(in the rows, 128 means zero)
One turn sends every row of this set to another row. A few are shown first. Where does it send the rows asked after them?
j583: [110 142 128 117 101 132 111 115 139 136  87 102 138 133 117 162 116 125
 160 122  83 138 153 143  98]
j577: [109 114 163 130 102 121 122 105 155 126  92 102 137 140 144 153 104 109
 146 135 105 119  98 161  97]
j629: [102 117 102 139 135 101 105  98 123 132  97 124 133 115 121 135 103 113
 133 117  98 129 112 115 116]
j870: [133 122 138 136  96 119 119  91 134 116  86 101 149 141 133 154 123 125
 138 125  97 131  91 147  88]
j42: [118 115 134 139  97 126 104 107 150 101  93 121 123 143 147 159 108 107
 154 115 101 131 103 143  88]
j636: [116 142 133 119  82 131 112 121 125 128  95  89 140 131 117 164 107 108
 142 152  97 135 147 147  95]
j574: [104 117 114 136 123  95 111 104 120 142 103 102 144 119 116 134  98 101
 113 149 114 116 104 128 114]
j180: [125 117 134 119 105 106 111 116 119 150 141 132 116 129 117 148 111 128
 145 129 110 145 107 123 118]
j657: [128 115 129 118 103  96 114 125 125 155 139 123 120 139 110 147 107 130
 140 131 111 135 107 134 122]
j881: [119 144 132 129 128 102 114 124 135 126  95 102 136 140 138 124 122  84
 158 100 125 138 136 147 114]
j362: [122 111 138 116 103  97 118 129 115 141 141 126 113 131 120 146 103 122
 142 132 105 143 111 135 123]
j287: [135 151 133 138 115 116 117 101 112 127  77 107 140 126 131 127 102  98
 153 112 115 143 134 136 130]
j746: [128 153 140 134 110 116 110 109 125 140  95  94 144 134 130 127 112  79
 144 134 145 132 125 139 113]
j208: [100 139 142 109 101 129 112 124 136 128 108  95 137 129 128 159 134 103
 155 136  99 145 146 145  80]
j421: [ 84 109 122 129 139  93 109 118 132 129 116 115 128 117 133 131 110  87
 131 129 111 126 112 129 106]

j42 goes to j577
j629 goes to j421
j881 goes to j746
And these:
j583 goes to j208
j180 goes to j362

One turn sends every row of this set to another row. A few are shown first. Where does it send the rows asked after them?
j745: [129 157 139 106 149 121 155 141 139 156 125 112 132]
j450: [123 125 112 108 135 105 120 143 126 121 132 105 133]
j136: [135 162 148 113 134 123 142 129 146 154 121 134 116]
j785: [123 152 130  87 122 102 129 124 130 137 129 133 137]
j626: [141 121 139 110 140 113 126 131 136 134 107  95 124]
j218: [142 131 123 117 147 119  97 159 139 117 104 119 142]
j313: [138 146 129 103 107 128 131 148 133 112 124 152 150]
j321: [141 130 138 117 155 133 114 151 132 134  93 102 135]
j4: [142 121 123 110 132  99 108 140 143 117 118 113 130]
j582: [130 156 127  88 112 116 150 130 128 130 122 128 132]
j30: [127 118 130 118 144 124 137 143 125 134 125  92 131]
j569: [138 160 142 118 128 130 111 145 144 133 119 162 136]
j194: [135 163 133 105 137 136 163 151 134 143 115 117 132]
j167: [139 161 153 125 142 143 130 147 145 149 113 145 130]
j819: [133 139 140 107 122 127 111 146 133 121 125 157 160]
j800: [128 121 133 122 147 143 119 156 118 127 112 106 147]
j933: [124 127 115 112 139 124 102 155 118 115 118 118 148]
j127: [139 144 150 126 150 145 137 164 142 141 122 136 154]
j85: [134 160 138 107 120 110 122 127 145 138 127 151 122]
j700: [143 153 135 120 132 148 144 169 139 125 117 141 151]

j167 goes to j136
j700 goes to j194
j785 goes to j819
And these:
j218 goes to j321
j933 goes to j800

One turn sends every row of this set to another row. A few are shown first. Where does it send the rows asked after them?
j43: [137 113 106  90 135 122 142 126 112 139 146 145 124 129 109 125 149]
j623: [146 113  95 107 145 116 137 127 122 136 144 148 124 128 124 117 145]
j463: [136 134  95 133 157 123 108 144 141 116 120 108  99 155  94 143 125]
j585: [129 139 105 122 134 115 124 127 147 123 133  89 107 142  84 127 124]
j637: [130 121 100 103 142  97 139 174 116 146 107 131 108 135 103 150 139]
j21: [147 130  82 119 135 118 132 134  99 130 138 146 109 129 107 131 146]
j100: [133 127  84 120 139 118 132 145  98 134 140 140 127 126 107 138 150]
j382: [136 132 129 110 141 126 121 129 152 121 128 127  93 147  88 149 110]
j666: [153 128  93 125 134  96 155 165 127 145 141 114 108 144  96 117 122]
j757: [140 114  98 105 143 116 140 131 120 138 145 142 134 124 120 117 148]
j496: [135 112 100  87 136  92 147 150 127 150 114 112 107 138 104 123 146]
j494: [149 128 102 100 132  95 140 158 116 142 106 136  88 139  98 138 135]
j885: [139 103  91  95 150  95 137 150 135 148 111 127  95 145 118 133 140]
j793: [122 127  94 132 154 119 114 135 154 123 130 101 106 147 100 143 121]
j538: [127 148  98 120 130 123 120 129 140 132 135  96 112 153  86 122 118]
j219: [136 105  99  97 148 124 135 128 117 138 143 154 119 134 120 134 145]
j143: [144 129  96 121 141 118 133 148 107 132 138 157 127 122 114 135 140]
j750: [141 125 132  96 145 128 121 127 151 122 127 118  97 156  88 133 121]
j302: [132 145 106 123 139 120 119 145 132 119 124  91 112 147  77 132 132]
j537: [116 131 133 109 143 127 125 145 149 126 132 115 120 141  85 155 117]
j273: [120 117 131  99 157 130 120 145 151 126 128 112 121 152  92 146 126]
j871: [156 112 115 107 143 104 155 160 141 147 141 142 100 150 106 127 111]
j393: [146 118  86 134 151  99 148 172 134 145 139 123 110 148 109 129 119]
j354: [149 134  99 118 134 116 137 143 104 131 138 155 123 122 109 128 141]
j455: [113 135 127 103 140 134 122 145 145 136 136 120 126 152  90 147 111]
j296: [120 134  87 131 151 127 110 137 148 131 132 108 111 158 103 138 114]
j892: [140 112 120 104 143 104 159 171 138 151 144 131 122 145 102 131 118]
j128: [134 137 123 105 137 134 118 128 149 131 132 133  98 158  93 141 104]

j538 goes to j455
j100 goes to j219
j382 goes to j585
And these:
j393 goes to j871
j637 goes to j885
j623 goes to j354
j273 goes to j463

One turn sends every row of this set to another row. A few are shown first. Where does it send the rows asked after them?
j271: [ 86 141  93 116  99  97 173 114 131 107 111 141  93 115 119 155 155  92
 157 124 163 166 106]
j384: [ 99 155 107 100 109 108 151 124 145 107 108 132 115 126 138 163 142 120
 169 142 154 178 101]
j211: [108 147 110 126 102 131 157 129 143 151 117 121  54 101 109 145 146 117
 145 131 164 145 101]
j774: [ 90 139 117 141 132 119 161 136 138 151 121 132  92 130 123 156 138 122
 114 156 137 169 112]
j663: [ 97 125  99 121  97 104 173 119 129 104 118 141 106 103  99 155 162  91
 162 131 152 160 112]
j429: [135 126 101 132 119 143 158 123 152 118 111 131  87 100 125 147 128 111
 152 167 129 166 113]
j598: [108 150 105 120 103 106 142 143 155 135 110 138  66 107 112 157 132 128
 140 155 166 127 120]
j283: [105 135 115 116 103 100 175 123 143  86 107 153 100 102 108 158 152  99
 144 135 150 151 118]
j125: [ 88 134 109 117 112  86 182 115 137 107 103 153 100 124 115 153 161 102
 147 145 163 148 115]
j696: [112 145 110 141 113 130 140 137 142 136 128 134  68 102 100 150 149 119
 129 145 165 132 120]
j266: [109 123 105 131 121 129 143 127 138 144 104 136  74 108  83 146 141 122
 152 150 169 132 119]
j739: [101 118  86 141 129 141 153 143 136 141 118 125  94 117 117 151 139 113
 154 152 149 185 114]
j317: [113 133 112 135 126 133 156 119 168 131 106 142 102 108 150 153 128 133
 139 144 152 126 114]
j396: [ 97 138  90 132 115 119 151  99 152 166 111 132 113 125 129 154 123 126
 141 146 163 144 115]
j648: [105 151  99 125 109 139 152 123 149 159 108 134 104  87 133 166 126 125
 154 123 156 169 119]
j767: [112 134 132 119 120 126 154 116 143  95 117 142 128 131 108 154 150 119
 152 142 138 151 113]
j951: [ 96 143 120 112 114 109 158 121 139 113  97 137 134 143 114 156 143 117
 165 152 153 158 106]
j898: [114 138 110 124  95 123 151 138 145 140  96 125  71  98  99 150 130 117
 162 150 158 128 103]
j228: [ 94 132 110 127 119  96 177 109 127 113 119 151 104 106 104 152 176  99
 144 147 160 159 115]
j612: [112 128 100 130 101 150 166 138 168 143 104 133 110 104 124 154 124 125
 156 122 153 154 123]
j133: [101 150 111 120 112 103 172 111 134  95 117 151  91  97 117 158 161  96
 134 132 159 168 112]
j19: [ 99 132  96 112 106 121 158 126 135 152 113 146  86 132 131 157 125 123
 174 138 130 156 141]
j47: [100 138  99 113 117 113 152 123 149 153 107 135  55 117 105 149 141 132
 146 141 176 145 119]
j927: [104 113  96 134 112 123 161 116 163 165 126 126 118 114 107 153 139 133
 138 146 151 148 117]
j910: [110 158 116 100 122 105 157 105 153 111 128 137 105 121 133 159 159 128
 143 148 153 183 106]
j983: [100 140 123 116 118 124 158 122 141 135 114 137  71 116 139 161 119 126
 136 128 117 164 113]
j407: [112 130 117 132 131 126 153 119 161 146 126 138 101  82 137 164 144 141
 133 146 144 147 112]
j616: [112 136 121 119 109 138 159 122 138 109 137 134 120 122 112 151 167 115
 166 125 140 169 114]
j501: [123 140 105 128 109 117 167 120 148 143 115 146 100 127 124 148 133 118
 150 183 131 143 139]
j903: [107 147 116 112 116 119 170 107 142 132 137 134 115 130 114 149 177 121
 154 142 153 184 114]

j211 goes to j47
j125 goes to j283
And these:
j927 goes to j407
j767 goes to j616
j774 goes to j983

